Each named move below is a turn or a mirror, shown by a few rows before and after it. Which moves, in which order, take the first row of each later pair to the second? The first pair is answered.
j_202:
[ 15.7  -6.7  19.1  -9.1  26.2   2.3 -12.6 -24.9 -16.1  -3.9 -11.4   2.8
  10.5  -4.5  17.1 -25.0  11.7 -10.2  11.5 -10.4   3.4] => [-27.0  20.1  -8.5   9.8  17.4   8.5   2.7  -7.3 -10.2  29.3  24.0  -5.6
  21.8  -6.3  -2.3 -19.9  -2.5   0.8  -2.3  -6.5  -9.3]
[ 22.4 -15.5   5.6   5.9 -15.6  15.3  26.9  26.9   3.0  -3.0  10.3 -13.8
   3.9   4.9   0.7   7.4  -3.3  -9.0  -5.9   0.4   1.7] => [ 24.7 -16.2   8.0   4.3 -14.4  15.0  27.0  26.6   2.0  -3.4   7.1 -12.9
   2.3   8.1   1.4   8.0  -3.3 -10.3  -4.0   0.9   1.7]
[ 15.5 -14.1   8.3 -13.6  -1.9   3.5   3.7  -0.8  -0.6 -16.3 -24.3  22.3
  -8.9   2.8   7.6  11.8  -1.1   3.8   4.9  -0.7   1.4] => [-17.9   8.5 -15.1   2.7  -7.4   9.5  14.8  16.4   1.1  10.9   5.2  13.0
  -0.9  -0.6 -11.3  15.4 -11.5  12.0  -7.3   2.6  -9.0]
j_88:
[ -7.1  -0.7   9.1   1.8 -20.7  31.4 -11.0  -9.7 -12.4  14.0   9.8   5.7
  -8.3   5.7  -3.7   5.9   3.4  -6.1  -7.0  -7.1 -10.8] => [ -1.7  -3.9  11.2   1.9 -21.6  31.1 -10.2 -11.4 -11.9  13.6   3.5   7.3
   0.3   4.9  -9.4  10.6  -0.7  -3.4  -0.4  -7.0 -14.0]
[ -3.4  -4.3   3.2   0.9 -26.2   8.1 -30.2  -4.3   4.9  -3.3 -19.7  -1.7
 -10.7 -28.6 -15.8  33.5 -18.5   6.2  -1.0  -6.0 -15.9] => [-29.7  11.5  -9.6   0.3 -18.4   1.3 -35.8 -10.1   3.1   0.8  -5.4   4.3
 -21.6 -30.2 -12.8  20.5 -10.9   4.6  -7.9  -6.0 -12.9]
[ 24.7  -3.3  19.6 -27.1  14.4  16.4 -17.9 -18.4  -7.8   0.1 -10.9  -8.9
  25.1   7.6   7.0 -36.0  -5.2  -5.0  25.4  -7.9 -14.5] => [ -2.2  15.2   5.6 -25.8  19.3  10.0 -24.3 -23.9 -10.8   7.2   4.6  -2.3
  15.2   8.8  10.0 -47.1   3.8  -4.3  19.2  -6.4 -10.1]
j_359:
[ 15.4 -15.1  21.9 -17.3  -5.3  20.1 -11.7   1.4  -3.4 -43.0  -7.9   0.2
 -30.6   2.9  17.7   9.7  17.8 -37.4  -0.3  -4.2  10.1] => [ 29.9 -21.2  22.9 -16.2 -10.1  18.1   5.0  13.1   7.0 -41.2 -15.6  -1.0
 -22.3   2.9  16.8  18.9  12.1 -26.6   0.3   1.7  12.1]
[-12.3   3.2  15.4  -3.4   0.2  -7.4 -23.6 -16.8  -4.1  18.6  14.2   6.5
  -8.8  -0.3 -10.1 -20.5   7.0  -8.8   5.2  -4.7  -0.6] => [  5.8  -7.0  21.2  -7.4  -1.5 -12.3 -28.9 -20.4  -2.6  11.2  -1.3   9.1
  -7.3  -2.0  -5.7 -15.7   5.7  -7.3  10.9  -3.0   1.6]
[-13.0   4.4  -5.4  -4.7 -20.6   9.2 -22.3  -7.6  -8.9  -6.1  -0.6  16.3
 -32.2 -11.3  -0.4  13.6   0.3 -11.1 -10.6   3.3  -8.8] => [  0.4  -4.0  -1.6  -6.7 -21.6   5.9 -21.3  -8.8  -5.2 -12.7 -13.2  21.1
 -30.2 -16.0   2.5  14.5  -2.5  -8.4  -3.1   3.2  -4.8]
[-6.7 -1.8  2.6  1.7  7.6  1.8 -4.2 -0.9 16.6  0.7 -8.6  1.1 -3.8 13.2
  0.0 -8.3  7.4  0.3  2.3  8.5 -0.5] => [ -3.5  -3.3   2.9   1.0   6.8   2.5  -1.8   0.5  18.4   0.0 -10.3  -0.8
  -4.1  13.6  -0.5  -7.1   6.6   2.2   2.7   7.8   0.0]

(2 to 3 moves a pair)
[ 22.6 -11.2   8.2 -14.0   4.8  -0.8  -5.5 -12.8  -9.5   0.6  -6.3  -0.4
  -0.1  11.2   3.9 -11.8   3.4  -6.1  12.0 -12.9  -0.9] => [  5.1  -1.0   0.4 -13.6   7.7  -4.2  -8.3 -16.5  -8.9   1.9   6.2   5.3
  -8.9  10.2   5.3 -20.8   9.8  -8.8   4.7 -12.1  -0.2]	j_88, j_88
[-24.2   6.7 -11.4   8.2  -8.7   8.9 -25.5  -7.1 -16.7  12.9  -3.7   4.5
  -6.4 -11.7 -14.9  29.1 -28.0  10.3   1.2   4.9 -14.2] => [ -5.2  -9.5   2.0  -1.4  -5.4   5.3 -38.0 -18.0 -20.4  -3.1 -21.1  10.6
 -12.8  -9.6  -8.3  25.7 -21.2   6.4   7.3   2.0  -6.6]	j_359, j_202
[-10.5   8.2  -7.5   5.1 -16.3  -3.6  20.1  18.9  12.8 -10.3  24.0  -1.6
 -29.6   5.1  14.9   0.1  11.3   0.6 -30.0   8.6  12.4] => [-15.1   6.8  -0.1  -5.3  -4.9  -7.1  -6.8  -7.0   1.9 -23.4  14.1   6.2
 -37.6   2.5  20.8  -9.2  15.2 -10.6 -23.0   1.8  14.0]	j_359, j_359
[ 53.8 -34.8  18.7 -11.5  -7.7 -17.5   3.4  -0.4  10.9 -29.0 -50.5  15.1
  -6.5  -9.2  17.6  27.2  -2.7   9.6   3.1  12.8  20.5] => [-51.8  24.9 -26.6  10.3 -14.4   3.2   0.0  12.4  -6.1  10.9  48.2   1.8
 -33.5 -11.1  -0.8   7.6   4.6  -5.0 -41.4   9.0   1.8]	j_202, j_88, j_359
[  8.8 -18.5  26.9 -12.6  -3.8  18.6 -15.6  -4.3  -9.3  -5.7 -12.8 -10.2
  11.2  -5.3   3.4   0.2   4.3 -17.3  18.8  -3.3  -4.6] => [-32.6  11.6  -1.8   4.7  -7.0  15.6   4.5  12.6  -3.7  22.1  22.8 -10.9
  12.6  -8.9  -7.5  -0.3   0.6  -3.7   1.3   3.2  -9.8]	j_359, j_202, j_88
[-27.7  13.4 -14.1   6.9   1.2   4.3   0.7  -7.0  -7.2  22.1  23.0   4.0
 -12.0   4.2  -3.4  -8.6  -1.7   2.9 -11.2   4.4 -10.7] => [-15.2   2.8   2.2  -9.2  11.1   0.7 -21.7 -28.9 -15.7   2.1   2.2  13.5
 -22.3   2.9   7.3 -14.6   3.4  -3.8  -0.4  -0.6  -7.0]	j_359, j_202
[  9.3 -13.2  -0.4 -17.3   2.1  -7.9 -12.3 -15.6  -7.0 -24.3 -18.8   3.3
 -11.9 -17.4 -18.6  -3.6 -18.4   2.3  -2.3  -4.9  26.6] => [ -1.1  -8.8  -2.8 -17.2   3.2  -9.5 -20.8 -21.3  -9.0 -20.8 -15.0   1.8
 -14.5 -22.3 -22.2  -5.4 -16.9   4.7  -1.0  -7.2  24.8]	j_202, j_359, j_202
[-13.3   0.9  -8.0  -9.0 -10.4  10.3   2.3  -0.3  -5.0   0.5  21.0 -13.8
 -42.0 -17.5  10.0  24.4  13.0  -5.7 -25.7  10.7 -23.6] => [ 20.8 -16.9   3.0 -17.0  -9.8   6.1   7.7  -0.4  -0.3 -15.2  -7.3  -9.7
 -40.9 -15.8  18.6  28.4  14.0  -4.0 -17.6  13.4 -15.4]	j_202, j_359, j_359
